X: rows in a few groups, each row roughly a mix of its group's directions:
X (100 x 10):
[[-24  17  18 -17  23  10 -33  10   8  12]
 [-20  -9   4 -18  -9 -20  33   5  24 -22]
 [  1 -14   5  36  18  -7 -21  32 -11   5]
 [ 17   3 -47   5   5  18 -14 -10  13 -14]
 [ 27  15 -26 -23   4   7 -10 -29 -10 -16]
 [-18  16 -19 -23  -3  18   6 -29  21 -20]
 [  1 -27  18   9   1 -17  14  27 -20 -27]
 [-27  -9  28  11   2 -21   6  24  -4  27]
 [ 24   3 -36  -9  23  15  -6   8 -22  13]
 [  9 -11  37 -18   2  -2  39   3  -8   4]
 [-16  -7  20 -26   4  -6  41 -19   7  -2]
 [ 16  -3  30 -18  11 -18  20   8 -33  -2]
 [-15   8 -46   6  -5  13 -21  -4  18  -8]
 [  9 -18   6  11 -45 -23  15  -8  -7 -10]
 [ -7 -10  26 -16   0  -1  37 -32   5   3]
 [-17  26 -17  13 -13  20 -30   7  19  14]
 [-29  38 -23  -5 -15   5 -10  11   0  14]
 [-35   2  21 -10 -24 -17  10 -26   4   5]
 [ 14 -30  27 -12  -3 -11  36  -8  -4  -8]
 [ 24   2 -28  14  26  21  18   6  12  20]
 [ -8   5  10 -14 -17  22   7 -34  33   9]
 [-12   4  12 -20 -45 -15  16 -11   5 -12]
 [-19  -5 -22   7 -14  29  -9 -32  21   7]
 [ 26  -3 -19  17  10  34  16  15  17  11]
 [-15  28 -30 -15 -24 -10 -23   4  11  -4]
 [ -1  25   6  17  11  27 -17  34  -5  17]
 [-18  20 -43   0  -2  19 -20   1  14  -2]
 [ 36  -3  11 -18   2  15  31 -18   8  13]
 [ 19  10 -27 -14  -5  18 -41  -5   4   4]
 [ 15  -5  27  22   7  12 -19 -17 -25  24]
 [  4 -20  15  13 -34  16  18  14   2 -28]
 [-17  23 -21  17  16  29 -22   8  14  13]
 [-18  13 -44   8   2  17 -22  -2  15  -6]
 [-22  13 -41   0   2  -1  -9   8  28 -15]
 [-47  -3   7  13  -8 -17  -1 -12   7 -22]
 [-25  11   6 -27  -6  20  35  -2  17   4]
 [ -3  14 -30 -19 -12 -11   0  35  -1 -24]
 [-15  -5  16 -28 -18 -11  19 -36   4 -11]
 [ 22  -5  14 -21 -14   1  42 -18   7  -8]
 [ 40 -10  11  10  20   9  24  13  -6  17]
 [-14   4   0 -32 -27   9  16 -19  14 -25]
 [-26 -16 -32  22   6 -12 -16  25  -5   1]
 [ -6  22  -5  -8  25 -15 -22 -17  17  32]
 [ 42  -1  -5 -29  10  20  17  -1  -6   5]
 [ 21   2 -24  15  21  32  14  10  19  12]
 [ -8  28 -28  -9 -22  -9 -25  21   4  -8]
 [ 29   2 -31   0  27  17  16   4 -13  14]
 [-18  -4 -10  21  18  -2 -12  25  19  34]
 [ 11   3 -16   8  29  36   1  23  12  15]
 [-21  20  25 -12 -17   3  18  13  31  13]
 [  9 -10 -31  26   0  -8 -37 -11   3  -9]
 [-20  -4  -6 -22 -17 -18  27   8  25 -23]
 [-14  31   0  11  27  23 -16   8   3  25]
 [ 22  14 -23  24  15  12  -6  36  -2   5]
 [ 21 -15  18 -19  15 -12  25  -8 -33  -3]
 [-21   4   9  -4 -24  -3  34 -14  19 -26]
 [  4   6 -17  -3  35  34 -11 -17  14  12]
 [ 25 -12  23 -23 -16  -7  36  -5  -9   0]
 [ 28 -22  33  15   5  -1   4   7 -28   3]
 [ 13  -5 -24  19  24  24  13  23   9  20]
 [ -5   3  38 -11 -35 -14  -5 -18   5 -11]
 [-22  20 -23  28  -7 -11 -30  16   5  -3]
 [ 23 -15  11  10 -14   3   9  46  -6 -11]
 [-17   0  -9  38  22  -9 -30  13  -3   4]
 [ 11   5 -31  17  -3  -9 -43  -4 -11  -5]
 [  6   3   6   5   7  -5  44 -26   4 -26]
 [  5  -7 -33   2  39 -10  -6 -10 -18 -17]
 [-25 -10  16 -27 -11   2   1 -39  11  -7]
 [ -3   8 -18  22  18   3 -40  20  -6  16]
 [  2 -26  24   8  20 -25   6  11 -31   6]
 [  2 -17 -14  29   4 -20  39   6  -5  13]
 [-19  39   3   0   0  13  -9  31  14  15]
 [-11  -2 -17 -16 -16 -18 -32 -10 -23 -25]
 [ 30   6 -26   2  29  14  23  -3  -5  17]
 [ 10 -22  28 -20   0   0  36 -20  -1  -6]
 [-20  22 -41  -4  -9  18 -21   2   8  -4]
 [ 16  -8   6  29  11 -11 -16  32 -17  23]
 [ 14   3   6   9 -13 -39 -31  11 -18 -10]
 [-10  -8  19  -9  -6  11  36 -28  22 -13]
 [ 16   8 -47   1  14  12 -12 -16   9 -11]
 [ 31  13 -11 -35  -9  21  19 -12   6   4]
 [-13   7 -41   4  37   0 -13  -2   1  -6]
 [ 13   9  18 -34 -24  -7   9 -19 -25  13]
 [ 31   0   5 -21  12  19  31 -21   7  10]
 [ -9 -20  -1  37  33   8  -1  -4  23  -2]
 [ 21  -3  16 -29   5   4  14 -23 -10  33]
 [ 20  -7   9   5  11  25  22  30 -10  26]
 [-28  -2  25 -17 -23 -20  12 -26  -3   7]
 [  8 -22 -15 -11  19  -8  35  15   7 -26]
 [ 25  -6  16  -3 -46  12   0  -8   8 -13]
 [  3  -1  20   7  -3 -18  45 -23   2 -13]
 [ 14 -29  11 -14 -19 -29  21  -9  -7 -21]
 [ 18 -13  14   1 -19 -45 -13  -9 -12 -10]
 [-22   6  21 -15 -11 -33  -5 -26  -9 -19]
 [-36   8   1  10 -27 -22   9  -4   8 -26]
 [ -8   9  -9 -35   4  31   2 -29  15  -1]
 [  3 -24  22  -5  18   8  31 -31  -6   7]
 [  2  -1  36  -2 -17 -27  28 -16  -7   9]
 [-15 -19  25 -27  -3   1  18 -33   4 -10]
 [ 20   1  13  -3  17  29  12  27  -6  31]]

one row of each group, then the others: which group is each in?
[-41  19 -26 -11   5   7 -21  -1  -2 -14]  <82>
[-22 -12 -14  23  12  -1 -13  34   8  25]  <24>
[  9 -30  -6 -17 -13 -22  21 -27   0 -20]  <31>

[-16   2  20   6 -34 -29  -9   3  27  -5]  <31>
[ 13  -5  18 -30   2 -15  14 -20 -24  26]  <82>
[-17  37 -24 -11  -6  23 -19   1   4  16]  <31>
[  1  -7  13  -9 -36 -30  -1 -18 -21 -15]  <24>
[-17  15   8  -8  26  19 -31  15  18  18]  <24>
[-27 -13  27  -6  -6  -2  -5  30 -27 -12]  <24>
[ -7  18 -34 -13 -28  -6 -17  20   7 -16]  <31>
[-22   8   2 -11 -13 -31 -23 -28   1 -20]  <24>
[ 48 -15   1 -23  11   8   8   3 -13  -2]  <82>
